In the data rows, the value 500 means zero.
Each row below has a hidden score, from 0 to 20, with 10 about the middle. What is it? The score is a weighted sum of the row's numbers plus the product of two more (or one squared), each taken from its middle value.
[511, 626, 568, 505, 468, 499, 825, 766, 343, 485, 303, 682, 583, 574, 340, 650, 418, 505, 470,
 605, 777, 845, 617, 647] -> 9
[385, 430, 326, 458, 481, 446, 400, 427, 492, 503, 379, 550, 574, 614, 589, 582, 706, 557, 535,
 457, 526, 488, 523, 448] -> 7
[481, 377, 409, 481, 701, 656, 562, 460, 495, 621, 615, 610, 533, 456, 550, 654, 582, 491, 571,
 432, 399, 454, 347, 436] -> 9
[443, 479, 475, 423, 512, 470, 477, 482, 555, 646, 467, 537, 530, 401, 415, 571, 516, 453, 526,
 489, 436, 473, 417, 495] -> 10
[516, 542, 539, 432, 459, 563, 493, 496, 595, 553, 586, 495, 584, 599, 595, 554, 534, 786, 589,
 584, 455, 553, 609, 469] -> 16
[672, 685, 549, 620, 664, 608, 520, 527, 585, 426, 648, 297, 347, 335, 217, 527, 421, 452, 419,
 464, 477, 525, 546, 412] -> 11
[385, 436, 292, 375, 420, 493, 398, 491, 540, 693, 638, 599, 539, 528, 573, 535, 583, 742, 581,
 518, 451, 436, 550, 503] -> 14
[406, 409, 484, 444, 432, 414, 594, 593, 551, 590, 647, 455, 547, 372, 441, 414, 489, 583, 456,
 524, 492, 484, 475, 347] -> 5
[430, 373, 560, 472, 461, 401, 370, 470, 428, 542, 385, 484, 605, 494, 546, 612, 567, 596, 537,
 559, 560, 457, 470, 412] -> 5
[511, 217, 512, 512, 494, 452, 481, 495, 546, 571, 514, 538, 682, 480, 509, 610, 533, 548, 614,
 550, 531, 555, 458, 483] -> 4
[497, 481, 405, 551, 557, 557, 469, 454, 459, 662, 371, 487, 499, 352, 537, 547, 630, 490, 456,
 411, 470, 406, 369, 375] -> 9
[568, 616, 584, 617, 540, 594, 628, 600, 479, 532, 464, 261, 328, 223, 295, 302, 406, 387, 488,
 580, 647, 597, 638, 449] -> 13
[555, 643, 546, 514, 497, 506, 438, 462, 504, 461, 581, 334, 579, 657, 577, 574, 471, 530, 526,
 507, 570, 538, 352, 528] -> 8
[483, 625, 403, 518, 443, 483, 580, 559, 511, 439, 478, 478, 557, 689, 522, 650, 535, 325, 680,
 626, 629, 572, 486, 455] -> 13
[501, 564, 407, 566, 469, 512, 444, 448, 460, 701, 550, 508, 437, 500, 558, 578, 552, 332, 549,
 466, 389, 549, 553, 589] -> 14
[594, 610, 498, 631, 657, 513, 593, 546, 392, 450, 571, 446, 216, 302, 398, 517, 419, 467, 428,
 458, 582, 507, 436, 493] -> 9
[360, 506, 456, 346, 227, 437, 526, 568, 542, 421, 661, 550, 554, 521, 502, 441, 541, 686, 504,
 537, 573, 461, 720, 358] -> 11
[339, 305, 424, 322, 101, 383, 427, 388, 549, 533, 591, 603, 599, 524, 579, 439, 742, 678, 553,
 619, 508, 523, 609, 373] -> 9
[542, 552, 478, 508, 667, 521, 566, 502, 423, 536, 591, 355, 498, 455, 474, 623, 476, 647, 536,
 511, 534, 577, 617, 586] -> 10
[591, 570, 436, 547, 594, 572, 473, 466, 555, 875, 756, 611, 499, 623, 457, 699, 539, 560, 554,
 470, 441, 364, 447, 239] -> 15
[594, 469, 561, 596, 618, 561, 521, 476, 377, 536, 537, 587, 544, 376, 457, 541, 403, 614, 411,
 421, 509, 514, 356, 430] -> 6
[583, 671, 609, 617, 600, 637, 596, 489, 551, 546, 629, 421, 448, 277, 383, 464, 394, 519, 391,
 450, 457, 506, 352, 609] -> 13
[415, 332, 312, 356, 187, 326, 426, 373, 479, 188, 573, 736, 715, 574, 767, 330, 703, 647, 542,
 648, 596, 502, 563, 420] -> 10
[682, 710, 717, 630, 573, 691, 622, 574, 468, 297, 370, 321, 269, 319, 172, 521, 391, 338, 389,
 479, 592, 577, 454, 303] -> 12
[534, 417, 494, 511, 557, 615, 564, 513, 405, 328, 456, 385, 453, 470, 487, 542, 501, 346, 488,
 480, 561, 580, 369, 374] -> 6
[516, 666, 582, 584, 659, 536, 462, 647, 483, 289, 365, 338, 473, 507, 468, 532, 535, 484, 653,
 607, 640, 628, 374, 514] -> 7
[717, 618, 671, 656, 660, 683, 683, 588, 407, 444, 520, 398, 487, 176, 278, 308, 397, 496, 393,
 487, 535, 552, 532, 329] -> 12
[720, 599, 733, 617, 641, 530, 514, 481, 444, 583, 461, 291, 275, 143, 307, 264, 382, 466, 394,
 495, 528, 630, 457, 414] -> 9
[592, 537, 499, 578, 420, 497, 656, 556, 515, 420, 441, 511, 371, 476, 357, 358, 428, 346, 463,
 535, 575, 627, 529, 348] -> 9
[566, 610, 616, 557, 480, 516, 487, 564, 581, 510, 461, 631, 637, 517, 410, 391, 459, 560, 421,
 529, 633, 651, 525, 717] -> 8
[587, 496, 564, 575, 719, 571, 487, 470, 542, 676, 520, 567, 329, 433, 409, 514, 540, 520, 484,
 483, 508, 431, 330, 554] -> 12
[424, 335, 621, 499, 461, 445, 401, 437, 480, 600, 543, 441, 667, 592, 603, 521, 586, 377, 503,
 419, 379, 404, 592, 512] -> 4
[567, 628, 667, 612, 643, 564, 455, 526, 400, 497, 396, 330, 494, 363, 597, 626, 463, 519, 550,
 565, 655, 723, 392, 800] -> 8
[475, 386, 445, 420, 409, 531, 656, 713, 503, 341, 364, 627, 624, 377, 306, 411, 410, 640, 498,
 650, 717, 755, 578, 552] -> 6
[180, 102, 200, 414, 427, 512, 422, 374, 494, 465, 523, 650, 390, 390, 406, 264, 521, 566, 539,
 367, 302, 321, 511, 515] -> 17
[503, 523, 708, 504, 506, 376, 434, 496, 554, 365, 334, 462, 431, 309, 404, 533, 571, 573, 518,
 553, 567, 450, 328, 508] -> 3
[302, 293, 241, 356, 299, 414, 335, 334, 454, 488, 488, 680, 662, 552, 534, 388, 469, 388, 357,
 142, 156, 192, 398, 770] -> 11
[574, 658, 521, 586, 538, 541, 403, 531, 553, 344, 459, 329, 409, 286, 437, 372, 399, 364, 429,
 513, 608, 550, 555, 485] -> 10
[315, 445, 452, 427, 626, 532, 475, 317, 371, 605, 578, 759, 611, 434, 434, 361, 493, 576, 493,
 254, 212, 151, 431, 616] -> 16
[585, 577, 403, 758, 640, 579, 368, 416, 355, 494, 342, 443, 446, 504, 672, 539, 463, 437, 401,
 353, 350, 435, 680, 572] -> 16
[650, 558, 471, 604, 705, 537, 654, 577, 491, 500, 357, 417, 270, 272, 299, 285, 394, 639, 492,
 526, 623, 561, 401, 397] -> 5
[589, 606, 618, 427, 563, 477, 412, 495, 587, 660, 652, 361, 548, 569, 502, 495, 505, 346, 603,
 570, 481, 385, 505, 322] -> 14
[476, 566, 419, 457, 409, 535, 527, 466, 548, 633, 697, 505, 517, 576, 507, 622, 554, 620, 512,
 475, 410, 354, 401, 414] -> 15
[358, 309, 492, 374, 412, 388, 466, 497, 510, 379, 613, 576, 622, 508, 621, 388, 584, 472, 579,
 580, 574, 505, 535, 448] -> 5
[508, 485, 346, 452, 463, 459, 420, 456, 490, 582, 561, 510, 483, 609, 499, 658, 462, 646, 531,
 540, 538, 509, 467, 393] -> 6
[436, 333, 281, 453, 478, 401, 401, 434, 534, 541, 472, 613, 408, 634, 721, 531, 588, 592, 428,
 432, 372, 508, 391, 473] -> 8
[252, 299, 230, 378, 334, 401, 421, 470, 605, 577, 534, 412, 502, 600, 540, 634, 545, 437, 552,
 507, 505, 455, 629, 608] -> 18
[515, 573, 563, 491, 469, 475, 609, 631, 446, 611, 450, 511, 450, 455, 420, 516, 483, 441, 540,
 550, 519, 578, 388, 383] -> 9
[464, 529, 575, 455, 499, 483, 415, 463, 424, 410, 470, 648, 420, 464, 622, 503, 569, 657, 608,
 655, 573, 474, 410, 634] -> 14
[551, 604, 583, 495, 708, 563, 705, 504, 400, 413, 508, 409, 532, 539, 456, 573, 449, 287, 564,
 532, 567, 575, 449, 485] -> 9
[414, 471, 568, 359, 259, 414, 662, 583, 587, 615, 402, 620, 424, 609, 501, 462, 546, 589, 525,
 586, 596, 599, 517, 420] -> 11
[683, 483, 666, 653, 556, 589, 480, 533, 470, 327, 363, 502, 500, 410, 410, 462, 401, 398, 395,
 505, 602, 589, 451, 553] -> 9
[442, 611, 543, 466, 599, 335, 647, 625, 401, 437, 538, 336, 413, 564, 458, 704, 449, 335, 692,
 665, 610, 590, 507, 572] -> 9
[482, 583, 553, 552, 498, 417, 576, 640, 474, 557, 385, 541, 423, 581, 456, 434, 449, 420, 487,
 593, 666, 650, 623, 701] -> 10
[596, 635, 478, 550, 545, 525, 569, 511, 589, 497, 329, 466, 475, 404, 513, 451, 454, 402, 463,
 521, 487, 488, 671, 397] -> 15
[442, 635, 567, 452, 519, 473, 641, 649, 455, 338, 520, 384, 516, 502, 551, 789, 494, 488, 725,
 646, 748, 740, 575, 419] -> 9
[557, 554, 605, 616, 589, 541, 449, 539, 365, 292, 513, 458, 504, 459, 406, 467, 324, 339, 408,
 529, 596, 587, 527, 548] -> 8
[566, 406, 597, 548, 560, 600, 465, 466, 469, 798, 307, 453, 580, 547, 590, 466, 613, 469, 537,
 465, 437, 436, 270, 420] -> 8
[623, 574, 530, 532, 463, 506, 590, 491, 435, 528, 553, 441, 413, 363, 462, 457, 480, 499, 419,
 480, 556, 488, 544, 497] -> 12
[340, 207, 318, 502, 548, 458, 216, 272, 581, 666, 594, 732, 669, 618, 602, 203, 482, 422, 485,
 208, 192, 72, 360, 614] -> 11
[612, 512, 611, 570, 344, 571, 463, 518, 562, 256, 241, 462, 430, 231, 454, 298, 471, 560, 397,
 509, 537, 554, 480, 322] -> 9
[642, 580, 619, 601, 670, 610, 626, 496, 483, 366, 267, 430, 469, 432, 420, 580, 426, 424, 409,
 458, 436, 403, 499, 445] -> 14
[314, 330, 369, 408, 429, 431, 382, 640, 511, 371, 492, 523, 566, 653, 502, 505, 608, 439, 611,
 624, 672, 614, 469, 421] -> 3
[394, 407, 560, 388, 391, 461, 515, 504, 523, 516, 442, 542, 527, 590, 508, 693, 585, 579, 595,
 592, 562, 407, 693, 436] -> 15
[569, 557, 667, 612, 504, 614, 538, 571, 491, 328, 572, 486, 548, 223, 325, 191, 387, 441, 391,
 522, 581, 607, 658, 470] -> 11
[564, 571, 468, 488, 436, 520, 411, 498, 566, 335, 525, 627, 434, 465, 420, 449, 430, 492, 376,
 408, 480, 530, 516, 474] -> 9
[595, 443, 635, 570, 609, 523, 527, 536, 405, 399, 460, 583, 339, 361, 398, 447, 445, 400, 422,
 458, 552, 560, 300, 406] -> 5
[416, 535, 322, 483, 343, 384, 442, 525, 510, 546, 497, 518, 616, 392, 542, 492, 539, 467, 452,
 529, 543, 539, 652, 465] -> 8
[435, 458, 584, 428, 540, 437, 393, 457, 587, 553, 640, 452, 654, 586, 728, 428, 575, 409, 577,
 451, 435, 337, 339, 391] -> 3
[467, 501, 435, 456, 316, 499, 341, 486, 556, 455, 283, 606, 503, 622, 542, 623, 446, 583, 459,
 521, 501, 484, 611, 623] -> 15
[621, 603, 559, 581, 529, 633, 513, 544, 613, 566, 437, 549, 378, 174, 316, 491, 410, 427, 396,
 438, 515, 387, 350, 433] -> 15
[602, 576, 447, 618, 493, 493, 536, 570, 606, 506, 585, 546, 647, 543, 532, 521, 358, 394, 447,
 496, 619, 759, 793, 691] -> 9
[467, 479, 592, 580, 470, 496, 601, 637, 485, 394, 440, 634, 569, 515, 400, 440, 471, 137, 489,
 548, 568, 701, 681, 678] -> 8
[615, 479, 642, 500, 587, 518, 399, 471, 371, 536, 589, 503, 536, 556, 396, 680, 476, 722, 554,
 510, 470, 540, 534, 888] -> 14
[432, 409, 589, 481, 387, 474, 458, 475, 540, 486, 363, 562, 546, 525, 581, 631, 634, 618, 577,
 499, 410, 376, 597, 494] -> 14
[530, 448, 505, 466, 613, 392, 491, 492, 400, 525, 645, 418, 481, 521, 492, 527, 595, 507, 629,
 587, 477, 470, 480, 428] -> 11
[342, 492, 484, 379, 412, 399, 468, 583, 600, 468, 465, 537, 449, 636, 660, 548, 495, 595, 526,
 560, 609, 572, 614, 370] -> 15
[358, 356, 410, 335, 413, 430, 473, 509, 522, 430, 401, 576, 545, 636, 585, 564, 538, 629, 505,
 534, 561, 544, 430, 452] -> 8
[632, 803, 658, 641, 635, 515, 650, 518, 297, 490, 515, 546, 423, 533, 443, 440, 395, 250, 444,
 438, 602, 676, 816, 721] -> 16
[472, 672, 495, 470, 455, 473, 540, 472, 600, 534, 571, 662, 443, 596, 570, 511, 594, 589, 533,
 472, 443, 441, 444, 401] -> 13
[477, 373, 521, 490, 442, 521, 473, 436, 514, 715, 727, 524, 515, 612, 534, 664, 534, 519, 411,
 376, 489, 469, 445, 348] -> 11
[513, 580, 603, 521, 562, 523, 440, 500, 433, 360, 465, 353, 434, 486, 558, 519, 464, 513, 538,
 568, 553, 616, 678, 620] -> 13
[511, 695, 540, 526, 514, 673, 598, 555, 465, 521, 481, 415, 470, 341, 421, 570, 423, 554, 456,
 528, 596, 556, 182, 269] -> 14
[505, 494, 422, 449, 429, 433, 446, 461, 607, 457, 636, 447, 362, 626, 627, 570, 529, 422, 525,
 512, 433, 469, 475, 497] -> 12
[390, 394, 338, 388, 407, 403, 411, 482, 532, 615, 720, 696, 532, 723, 579, 667, 587, 657, 558,
 543, 450, 436, 509, 366] -> 7
[431, 334, 586, 421, 266, 470, 510, 390, 587, 589, 502, 737, 640, 558, 747, 587, 711, 721, 611,
 547, 504, 465, 584, 419] -> 15
[527, 526, 468, 472, 328, 408, 524, 467, 548, 508, 356, 378, 548, 580, 729, 528, 560, 417, 533,
 489, 429, 421, 580, 616] -> 8
[646, 635, 626, 630, 697, 604, 739, 579, 440, 439, 242, 392, 163, 451, 179, 362, 362, 547, 405,
 484, 565, 683, 653, 220] -> 9
[462, 376, 415, 392, 511, 384, 456, 490, 491, 612, 497, 621, 683, 593, 567, 571, 620, 413, 544,
 414, 359, 299, 454, 399] -> 5
[565, 451, 568, 432, 195, 498, 625, 515, 549, 645, 713, 491, 457, 512, 411, 475, 500, 537, 443,
 459, 478, 491, 526, 280] -> 10
[589, 593, 497, 621, 688, 569, 590, 561, 493, 473, 335, 485, 338, 344, 256, 446, 375, 469, 459,
 549, 567, 640, 427, 432] -> 8
[460, 532, 530, 372, 373, 456, 599, 634, 521, 480, 573, 503, 387, 539, 411, 233, 535, 603, 555,
 620, 597, 567, 731, 476] -> 12
[543, 455, 829, 527, 603, 581, 596, 502, 531, 601, 721, 519, 437, 465, 469, 560, 612, 511, 587,
 489, 433, 448, 409, 373] -> 11
[482, 538, 278, 541, 583, 547, 615, 488, 447, 475, 376, 601, 534, 468, 475, 483, 529, 403, 393,
 426, 452, 565, 453, 615] -> 10
[529, 542, 518, 485, 428, 431, 395, 476, 417, 317, 343, 468, 406, 403, 547, 494, 498, 461, 444,
 500, 498, 455, 500, 559] -> 10
[563, 572, 377, 572, 536, 540, 582, 573, 619, 584, 445, 529, 462, 347, 285, 331, 449, 541, 428,
 506, 581, 542, 406, 584] -> 8
[526, 511, 430, 469, 435, 430, 546, 522, 545, 500, 534, 406, 637, 388, 292, 476, 490, 494, 418,
 476, 560, 478, 447, 421] -> 3
[341, 435, 635, 343, 312, 347, 512, 518, 575, 566, 581, 482, 810, 697, 543, 599, 501, 621, 569,
 604, 556, 481, 673, 607] -> 9
[482, 539, 449, 500, 544, 591, 486, 529, 558, 445, 454, 669, 593, 501, 520, 609, 563, 430, 544,
 505, 473, 356, 452, 519] -> 16
[605, 499, 487, 494, 648, 603, 578, 487, 563, 516, 629, 513, 442, 349, 490, 605, 463, 399, 422,
 430, 497, 471, 612, 296] -> 11
[319, 264, 485, 421, 427, 472, 291, 279, 487, 579, 763, 703, 696, 691, 452, 426, 511, 670, 456,
 132, 12, 86, 320, 763] -> 10
[544, 444, 546, 524, 307, 444, 599, 496, 544, 470, 649, 498, 688, 340, 550, 521, 542, 449, 539,
 530, 550, 495, 409, 294] -> 6
[345, 369, 488, 385, 396, 336, 499, 436, 633, 668, 384, 526, 511, 666, 608, 410, 454, 464, 546,
 496, 362, 453, 585, 565] -> 12
[570, 552, 610, 596, 712, 536, 426, 449, 348, 386, 641, 591, 680, 629, 495, 628, 365, 410, 433,
 429, 519, 596, 474, 744] -> 8
[452, 523, 420, 517, 498, 574, 435, 535, 535, 416, 542, 567, 313, 509, 477, 648, 566, 389, 638,
 643, 573, 550, 269, 477] -> 13
[447, 589, 574, 515, 668, 473, 560, 622, 387, 430, 334, 297, 481, 611, 446, 496, 481, 589, 748,
 677, 691, 637, 427, 546] -> 7
[396, 366, 529, 323, 402, 379, 451, 439, 669, 581, 788, 666, 626, 717, 629, 666, 565, 414, 505,
 385, 330, 360, 451, 535] -> 7
[657, 777, 743, 602, 701, 564, 646, 568, 517, 371, 325, 301, 78, 329, 313, 335, 394, 294, 480,
 565, 603, 659, 433, 500] -> 13
[322, 116, 364, 434, 460, 473, 342, 289, 390, 564, 606, 761, 605, 591, 429, 196, 472, 701, 398,
 209, 76, 185, 445, 510] -> 7
[443, 492, 504, 486, 198, 516, 540, 533, 612, 342, 220, 527, 391, 545, 465, 509, 544, 593, 528,
 540, 578, 500, 548, 422] -> 13
[583, 724, 506, 536, 550, 536, 540, 497, 524, 748, 680, 637, 454, 466, 483, 471, 675, 584, 535,
 468, 429, 475, 469, 431] -> 17
[507, 421, 623, 488, 483, 518, 518, 580, 512, 400, 658, 547, 557, 375, 462, 476, 501, 453, 488,
 528, 513, 550, 698, 478] -> 9
[506, 601, 474, 527, 386, 511, 500, 435, 420, 489, 605, 658, 471, 686, 533, 729, 514, 545, 462,
 431, 476, 468, 581, 540] -> 13
[362, 488, 218, 402, 436, 370, 387, 446, 567, 770, 567, 674, 827, 568, 553, 427, 495, 434, 404,
 289, 319, 320, 533, 519] -> 7
[433, 504, 522, 349, 303, 307, 469, 478, 696, 581, 430, 578, 505, 591, 718, 488, 618, 557, 570,
 508, 475, 439, 552, 464] -> 9
[602, 482, 641, 519, 589, 486, 505, 400, 409, 456, 593, 447, 632, 609, 628, 513, 480, 303, 475,
 430, 431, 488, 471, 601] -> 6
[642, 625, 607, 641, 779, 481, 520, 474, 336, 323, 472, 460, 408, 668, 434, 603, 364, 409, 367,
 370, 482, 620, 702, 778] -> 9
[602, 364, 684, 537, 479, 572, 477, 416, 557, 483, 607, 601, 529, 648, 508, 684, 491, 436, 415,
 370, 382, 420, 446, 409] -> 11
[360, 427, 411, 434, 332, 406, 442, 512, 468, 561, 473, 610, 521, 568, 608, 465, 525, 451, 518,
 556, 490, 491, 662, 348] -> 12
[420, 404, 654, 380, 362, 358, 394, 483, 644, 541, 477, 602, 536, 621, 605, 550, 546, 534, 537,
 550, 459, 403, 472, 497] -> 10
[462, 446, 516, 445, 391, 474, 494, 520, 508, 650, 465, 524, 662, 598, 566, 483, 545, 462, 421,
 472, 527, 482, 388, 334] -> 7
[542, 625, 578, 513, 517, 467, 517, 481, 494, 352, 520, 447, 366, 391, 489, 397, 388, 418, 383,
 512, 540, 495, 634, 645] -> 14
[551, 546, 532, 572, 515, 473, 296, 531, 437, 423, 556, 428, 490, 400, 464, 348, 359, 247, 355,
 420, 462, 511, 623, 619] -> 8
[436, 617, 504, 470, 433, 611, 616, 649, 576, 436, 413, 554, 433, 455, 417, 492, 468, 490, 551,
 634, 697, 508, 508, 204] -> 17
[380, 400, 420, 382, 410, 351, 376, 431, 539, 578, 563, 664, 567, 659, 621, 545, 535, 459, 441,
 398, 362, 323, 521, 617] -> 11
[571, 688, 427, 687, 676, 536, 582, 617, 401, 231, 384, 190, 176, 280, 339, 580, 408, 246, 564,
 614, 663, 592, 464, 456] -> 11
[465, 434, 192, 431, 502, 526, 503, 502, 488, 517, 438, 451, 580, 533, 512, 671, 640, 494, 554,
 527, 631, 545, 424, 479] -> 8
[608, 580, 370, 579, 698, 619, 539, 492, 473, 477, 451, 462, 381, 267, 444, 326, 516, 462, 353,
 461, 471, 600, 430, 316] -> 8
[542, 478, 562, 577, 426, 483, 449, 474, 479, 537, 472, 495, 380, 418, 452, 625, 464, 477, 442,
 461, 541, 566, 574, 665] -> 11
[580, 585, 823, 699, 628, 541, 428, 441, 440, 250, 185, 248, 381, 526, 655, 492, 486, 612, 436,
 480, 415, 377, 572, 544] -> 14
[627, 573, 527, 661, 600, 539, 648, 580, 428, 536, 272, 450, 581, 709, 377, 443, 339, 252, 432,
 533, 608, 677, 571, 561] -> 10
[520, 559, 556, 526, 526, 605, 481, 541, 588, 450, 503, 417, 288, 280, 427, 477, 486, 465, 371,
 476, 558, 518, 373, 410] -> 14
[580, 565, 587, 570, 436, 498, 591, 563, 620, 536, 408, 407, 450, 354, 260, 558, 547, 513, 531,
 561, 564, 515, 406, 311] -> 7
[504, 511, 575, 495, 662, 463, 492, 440, 430, 472, 557, 403, 349, 475, 574, 721, 520, 658, 505,
 468, 422, 532, 515, 612] -> 11
[546, 585, 531, 449, 510, 583, 448, 457, 507, 389, 598, 596, 571, 599, 694, 538, 443, 438, 514,
 502, 519, 400, 533, 600] -> 18
[495, 652, 615, 551, 434, 527, 636, 644, 629, 260, 492, 492, 725, 509, 348, 354, 399, 422, 460,
 588, 681, 711, 803, 706] -> 10
[631, 658, 685, 639, 612, 566, 604, 488, 405, 433, 740, 398, 431, 475, 362, 265, 465, 355, 398,
 503, 590, 561, 717, 525] -> 14
[572, 555, 474, 498, 606, 548, 492, 521, 539, 568, 371, 502, 559, 460, 421, 462, 425, 522, 400,
 474, 446, 444, 446, 351] -> 11
[283, 287, 381, 465, 308, 415, 285, 297, 513, 376, 408, 644, 567, 532, 443, 195, 525, 655, 418,
 458, 319, 422, 677, 688] -> 6
[377, 257, 319, 423, 387, 465, 307, 269, 438, 541, 716, 758, 668, 651, 481, 236, 558, 471, 490,
 250, 183, 135, 371, 652] -> 11
[563, 575, 766, 506, 575, 480, 365, 465, 517, 581, 439, 523, 474, 616, 570, 482, 576, 598, 538,
 435, 505, 497, 485, 525] -> 10
[553, 377, 363, 521, 611, 589, 428, 483, 551, 719, 703, 531, 462, 479, 555, 639, 552, 549, 490,
 503, 448, 457, 313, 506] -> 11
[492, 396, 490, 512, 472, 518, 615, 467, 376, 404, 530, 605, 577, 501, 553, 633, 536, 642, 500,
 457, 499, 536, 519, 493] -> 9
[383, 481, 657, 426, 407, 484, 655, 590, 582, 531, 552, 614, 506, 422, 481, 423, 556, 495, 588,
 608, 626, 576, 619, 395] -> 12
[539, 508, 420, 471, 543, 541, 460, 448, 471, 501, 415, 409, 467, 549, 560, 420, 492, 683, 518,
 470, 450, 362, 572, 434] -> 15
[600, 701, 515, 485, 611, 528, 491, 468, 470, 635, 663, 639, 660, 527, 502, 683, 510, 419, 532,
 474, 521, 469, 267, 567] -> 13
[446, 428, 430, 437, 561, 461, 366, 462, 429, 562, 628, 537, 409, 580, 569, 625, 627, 599, 544,
 549, 503, 525, 418, 539] -> 8
[532, 497, 369, 467, 531, 489, 436, 474, 437, 559, 460, 616, 643, 445, 577, 488, 624, 592, 561,
 484, 418, 480, 222, 384] -> 8
[608, 576, 645, 786, 676, 567, 433, 382, 400, 283, 314, 405, 528, 555, 646, 407, 422, 335, 382,
 375, 351, 479, 737, 556] -> 14
[398, 686, 612, 484, 498, 485, 720, 729, 488, 407, 408, 299, 693, 519, 460, 608, 484, 496, 684,
 707, 701, 809, 630, 566] -> 6
[603, 574, 627, 611, 494, 530, 531, 495, 526, 346, 378, 365, 323, 437, 472, 355, 468, 349, 384,
 431, 451, 593, 658, 365] -> 9
[374, 448, 405, 442, 460, 376, 312, 282, 582, 448, 623, 519, 684, 547, 377, 334, 456, 491, 438,
 242, 169, 169, 284, 706] -> 6
[607, 674, 476, 579, 558, 417, 424, 417, 360, 572, 428, 268, 388, 530, 530, 310, 415, 491, 389,
 401, 401, 495, 715, 521] -> 11
[558, 467, 564, 563, 477, 555, 399, 471, 454, 309, 530, 478, 531, 426, 499, 446, 415, 474, 441,
 422, 447, 535, 418, 464] -> 7
[617, 502, 794, 653, 488, 425, 527, 571, 445, 538, 518, 388, 679, 442, 403, 511, 461, 408, 472,
 526, 716, 616, 658, 741] -> 5
[469, 402, 555, 471, 490, 658, 772, 711, 578, 439, 540, 535, 612, 516, 274, 373, 573, 683, 500,
 632, 773, 697, 405, 442] -> 5
[539, 499, 443, 467, 421, 515, 599, 601, 540, 420, 399, 391, 412, 296, 308, 450, 468, 454, 512,
 552, 616, 497, 476, 370] -> 9
[323, 508, 459, 379, 329, 290, 660, 640, 471, 362, 465, 435, 486, 618, 652, 523, 526, 712, 616,
 612, 595, 641, 646, 585] -> 8
[565, 648, 578, 614, 606, 491, 523, 553, 373, 443, 414, 617, 568, 487, 468, 621, 464, 506, 530,
 517, 526, 625, 558, 395] -> 10
[510, 498, 477, 513, 607, 537, 645, 502, 594, 650, 534, 521, 498, 425, 502, 575, 596, 504, 525,
 529, 497, 474, 534, 618] -> 12
[367, 489, 443, 422, 438, 411, 588, 511, 537, 763, 462, 578, 709, 425, 653, 585, 592, 600, 535,
 579, 552, 490, 316, 539] -> 9
[663, 571, 588, 457, 597, 540, 513, 441, 450, 423, 467, 512, 480, 461, 569, 511, 569, 407, 581,
 531, 464, 482, 537, 506] -> 18
[473, 312, 521, 478, 592, 552, 532, 513, 556, 620, 594, 529, 495, 499, 453, 557, 545, 496, 598,
 581, 536, 585, 276, 293] -> 6
[468, 485, 540, 427, 347, 429, 408, 511, 577, 418, 608, 488, 707, 622, 548, 567, 550, 653, 545,
 539, 541, 587, 728, 411] -> 7
[563, 473, 586, 556, 512, 610, 503, 461, 487, 343, 566, 720, 516, 390, 426, 628, 516, 729, 433,
 445, 400, 498, 471, 414] -> 11
[606, 532, 559, 566, 554, 420, 500, 536, 549, 466, 407, 371, 428, 585, 435, 419, 410, 510, 452,
 521, 576, 612, 452, 525] -> 3
[611, 558, 518, 543, 448, 509, 570, 542, 622, 604, 474, 387, 289, 474, 410, 432, 506, 427, 422,
 519, 508, 579, 429, 448] -> 10
[380, 262, 354, 469, 630, 468, 299, 283, 408, 536, 490, 575, 514, 551, 480, 345, 467, 535, 507,
 280, 171, 276, 436, 668] -> 10
[581, 370, 749, 709, 542, 584, 538, 389, 460, 276, 275, 289, 435, 641, 690, 573, 446, 369, 360,
 364, 323, 286, 456, 462] -> 12
[545, 558, 364, 467, 362, 571, 463, 519, 465, 577, 401, 334, 381, 527, 438, 426, 413, 319, 399,
 414, 460, 605, 592, 393] -> 13
[476, 372, 488, 441, 397, 520, 513, 566, 486, 611, 479, 572, 476, 353, 497, 456, 486, 505, 446,
 532, 530, 518, 377, 408] -> 10
[555, 454, 654, 501, 493, 463, 599, 518, 520, 692, 526, 557, 424, 343, 452, 600, 513, 464, 421,
 427, 473, 423, 218, 447] -> 7
[364, 362, 450, 411, 289, 490, 478, 470, 616, 650, 507, 678, 519, 543, 644, 586, 542, 681, 447,
 482, 518, 427, 587, 479] -> 18
[536, 485, 353, 560, 686, 544, 516, 492, 340, 509, 739, 554, 458, 534, 538, 633, 514, 520, 574,
 480, 477, 463, 502, 584] -> 13
[474, 479, 259, 459, 485, 488, 604, 576, 569, 449, 499, 450, 590, 609, 555, 636, 636, 528, 681,
 666, 617, 577, 494, 558] -> 10
[400, 329, 350, 431, 324, 522, 530, 529, 489, 516, 632, 533, 517, 439, 652, 496, 549, 499, 604,
 595, 475, 422, 567, 469] -> 15
[542, 523, 561, 530, 634, 543, 477, 455, 437, 446, 386, 534, 473, 551, 591, 584, 609, 531, 566,
 507, 491, 432, 492, 495] -> 14
[462, 709, 424, 563, 748, 421, 523, 613, 433, 483, 671, 221, 537, 455, 589, 509, 544, 522, 733,
 670, 606, 598, 494, 399] -> 7
